In the data rows, 128 means zero.
Here are some points:
[183 108 127 156 138  31 159 106 109 169 105 106 111 151 180 179]
[ 82 166 121 159 117 133 104 121 166 126 108 102 131 161  90 128]
[205 146  45 199 112  51 173 137 107 132  66  98 118 167 165 160]
[ 29  70 202  78 127 255  64 131 155  73  99 145 120 101   0  98]
[ 21  70 186  94  96 240  75 138 156 106 113 126 116 117  27 162]
[171 187  87 123 112  77 129  85 117 110 175 127  84  68 186 135]
[129 164  57 181  51  56 224 128 130 138 181 109 117 142 217 121]
[ 53 128 123  98 103 192  69 109 137 100 150 146 159 111  85 121]
[ 80 127 177 135 138 153  88 130 154 140 125  88 135 160  62 124]
[ 99 154  97 156  90 128 119 138 138 129 132 113 108 119 158 172]
[120 118 141 177 138  87 147 113 114 134 104 107 124 149 151  89]
[152 122 129 123 130  68 168 159 112 161 136 151 146 135 206 161]
[124 120 131 116 117 104 135 171 117 168 151 137 168 143 170 160]
[142 120 129 167 140 168 102 121 131  91  82  74 105 128  75  87]
[121  84 142 197 125  90 113 136 104 150 101  68 128 157 148 137]
[137 164 102 146 154  99 126 104 127 116 123 138  91  89 194 111]
[ 89 168 163 113 129 158  71 119 161 121 178 112 139 103 100 114]
[ 85 134 138 116 138 113 100 119 131 143 162 150 156 116 173 140]
[ 88 142 126 147 137 133  98 100 135 117 119 122 120 122 132 114]
[ 67 102 157 113 119 203 113 114 161 107 112 142 141 147  50 147]
[108 121 154 104 158 139  71 103 126 135 145 121 132 129  87 116]
[206 150  64 129 103  43 176 142 105 158 128 125 108 128 196 205]
[130  89 143 127 112  95 144 135  94 146 139 140 160 138 167 145]
[168 114 113 141 138  87 184  92 120 129  89 140  88 151 122 128]
[160 118 145 138 125  85 154 146 141 161 109  90 146 185  95 174]
[ 45  97 221  65 160 251  29 124 137 103 162 132 130  83  34  88]
[170 173  36 148  99   7 145 130 127 163 138 145 125 117 255 255]
[160 127 116 125 152 162 137 150 136 110  90 141 114 132  95  98]
[172  88 162 137 166 137 145 147  97 126  94 127 127 122 139  85]
[106 129 141 134 141  61  91  57 124 151 158 123 121 126 166 155]
[ 93  96 150 186 124  99 103 124 117 143 115  66 129 148 148 137]
Here are 16 more points, each followed by its number:
[155 164  57 195 113 104 131 141 133 109  89  98 103 127 169 114] 0
[ 35 112 224  55 125 245  83 173 164 116 182 142 170  98  69 110] 1
[136 119 156 131 125 118  99 162 113 155 142 103 173 137 128 148] 2
[162 152 123 113 171  30 144 117 135 178 143 170 143 136 206 175] 3
[ 64 141 147  80 126 143 112 105 150 130 174 166 149 132 103 128] 4
[199 126  85 147 129  43 198 105 120 151  89 145  92 164 162 150] 5
[128  99 153 163 137 101 128  83 116 130  83 102  96 132 126 113] 6
[112 115 127 106 126 123 159  78 112 116 164 180 138 106 153  91] 7
[212 113  77 190 162  53 149 201  82 154  72 122 122 113 255 148] 8
[ 44 129 135 106  89 228  92 117 140  81 183 101  96 100  54  58] 9
[114  84 126 137  87 105 170 117 130 151  82 146 113 169 118 197] 10
[143 128 149 168 124 120 108 135 122 128 130  62 128 128 125 122] 11
[154 132 137 134 168 156 105 147 119 112 109 129 154 113 119  84] 12
[140 117 116 108 159 235  84 181 114  68  83 154 119  69 119  85] 13
[158 112 118 157 105 101 178 170 111 144 132 131 147 138 185 117] 14
[195 120  85 167 135   0 200  59 106 163  83 129 101 176 175 165] 15
Which three of these numbered points are nearest to each point below, ignoring the direction in which the first points spread most? Their numbers follow each, nearest first.
[ 95 130 120 111 119  90 137  90 146 146 138 167 146 147 148 162] > 4 3 7
[159 112 144 107 166 255  84 189 123  63  76 141 106  56  99  87] > 13 8 12
[139  99 158 181 141 149 129 157 119 109  75  88 101 106 147 100] > 8 11 6
[ 96  71 134 126  99 102 173  94 134 155  89 153 107 179 100 189] > 10 15 5
[ 54  90 148 121  94 165 110 120 134 131 104 145 105 124 123 186] > 10 4 14
[141 146  64 193 117 118 125 169 141 122  82  92 129 164 137 131] > 0 11 12
[106  89 153  94 145 255  56 123 112  62  93 155 133  77  39  83] > 13 12 0
[123 109 213  55 189 188  58  58 136 114 146 126 105 101   6  97] > 15 5 3
[ 94 109  96 141  95 135 129 152 132 129  94 141 149 163 126 174] > 10 14 2
[116 135  73 141  91  94 211 134 138 131  96 194  93 129 207 172] > 10 5 4
[144  88 133 153 148 107 129  69  89 107  98 136  79  92 162  99] > 6 5 15
[129 120 164  95 167 208  86 121 125  89 107 130 141 119  31  66] > 12 5 11
[144 131 120 213 117  86 105 156 124 151 106  32 117 157 144 149] > 11 0 2
[162 123 131 134 132  66 136 145 109 173 143 122 132 141 179 154] > 2 14 3
[ 74 110 202  85 139 238  63 167 127 105 162 139 156  78  85  98] > 1 14 2
[150 158 139 166 135  38 167 168 139 192 152  96 154 164 206 143] > 2 14 11
[119 113 177 146 169  72  92  42 115 145 119  88  65 101 149 137] > 6 15 11
[140 190  63 116  95 128 160 130 140 111 171 132 103 108 145 138] > 9 4 0
[100 110 161  95  95 138 147 147 130 151 162 139 124 124 127 176] > 1 4 2
[164 148 110 142 126  68 160 127 141 150 108 126 110 148 142 165] > 5 15 6
[131 151 115 147 106 140 180 207 141 130 128 117 137 148 140 100] > 14 12 0
[156 116  69 132 121 145 157 117 101  97  82 185 127 114 151 131] > 13 5 12
[161 186 110  94 114 145 126 132 144 108 171 119  90  82 122 150] > 9 4 1
[122 125  95 153  75  71 188 103  90 134 177 116 116 130 186 102] > 9 7 14
[126 137 182  89 176 133  90 128 146 153 133 129 131 121 112 143] > 3 2 4
[140 128 125 103 127 109 171  91 110 121 170 189 143 103 180  97] > 7 4 14
Here are 16 other points, each followed by its number:
[157 107 127 145 137  72 156  67 109 134  91 122  66 137 130 149] 0
[134 189  65 124 134  57 132 105 151 142 168 155 168 158 161 153] 1
[113 123 143 110 140 132 116 130 144 149 123 135 156 148 101 147] 2
[134 140 104 157 152 191  53 185 135  99  87 103 128  83 137 125] 3
[ 99  98 120 128  93 139 164 142 155 139  97 157 122 159 116 183] 4
[138  83 154 129 142  95 119 105 114 154 103  99  95 148 103 149] 5
[ 81 135 127 139 102 147  96 150 150 129 136 117 129 122 139 178] 6
[ 74 136 169  29 140 255  25  93 169  67 174 118  99  80   0  98] 7
[124 152 117 181 133 162  55  94 145  89 100  61  86 120  58 111] 8
[182 116  93 110  90  89 170 155 112 158 142 135 148 150 150 181] 9
[130 100  86 214  76  60 176 137  91 149  98 109 184 186 191 125] 10
[115 148 188  95 173 144  97  74 146 121 154 117 113 116  69  84] 11
[209 132  75 183 125  17 207 162  99 162 108 108 160 175 200 126] 12
[118 177 110 107 150 128 103  96 151 125 165 146 148 117 111 116] 13
[152 108  94 141  80 114 197 137  96 121 130 129 140 149 133 130] 14
[ 91  79 206  50 122 202 109 148 135 129 157 135 134 113  58 145] 15
The same question for these:
[165 140 149 114 167  97 138 109 132 148 156 127 109 122 124 104] > 11 13 2
[129 113 136 146 149 196  75 113 140  83  93  67  98 124  36  78] > 8 0 5
[  6 123 204  94 101 255  11 156 166  72 137 105 113  77   0 104] > 6 2 7
[155 188  36 237 100  32 152 108 130 132 107  81 117 163 206 147] > 8 6 10
[162 116  51 164  61  62 235 128  82 137 131 150 152 170 191 130] > 14 10 12
[ 98 115 173 107 139 143 110 135 149 139 122 121 130 146  87 129] > 2 5 9
[187 215  15 154  82   0 201 142 143 168 176 133 146 159 236 201] > 1 13 6
[160  87 132 138 137 127 131 154  98 132 114 102 165 147 121 106] > 12 14 2
[136 125 152 100 106 218 102 199 136 112 124  93 120 107  67 147] > 9 15 6
[ 80 131 138 144 105 160  85 150 151 128 123 112 134 121 129 169] > 6 2 4
[110  82 116 138 107 210 134 123 108  88 100 135 157 155  48  55] > 14 12 10
[194 179 110 144 149   0 204  78 136 168 151 137 121 159 203 137] > 11 13 2
[185 103 139 155 149  49 173 115 110 164  89 106 117 153 164 150] > 5 0 2
[183 151 106 121 105 137 152 177 130 136 128 106 102 131 116 157] > 9 14 15
[174 217  16 164  74  12 221 177 159 169 173 125 147 185 220 201] > 1 6 2
[140  76 187  78 141 171 126 154  95 123 136 153 122  93 122 103] > 15 9 14
[109  86 109 201  79  99 163 129  86 140 100 106 162 169 151 113] > 10 12 14
[217 137  75 194  99   2 231 158 100 175 121 102 154 188 220 156] > 12 14 2
[130 174 106 126 137 106 127 115 131 120 161 160 141 113 177 106] > 13 1 11
[160 244  12 233  96  23 156  88 149 115 121  85 102 141 207 139] > 8 13 1
[162 153  70 176 134 138  88 179 128 100 100 118 137  88 202 148] > 3 6 8
[135 123 114 190 111 103  97 154 130 145 101  44 115 151 109 156] > 8 5 6
[119 144 144 101 137 108 129 158 158 162 145 140 168 170 121 158] > 2 9 1
[189 121 109 163 132  85 162 133  97 139 107 105 134 148 144 105] > 12 14 5
[100 134 173 119 144 126 116 167 156 164 145 124 159 141 125 154] > 2 6 15
[120 106 148  94 167 162  97  73 115  95 106 157  94  88 115 106] > 0 11 13
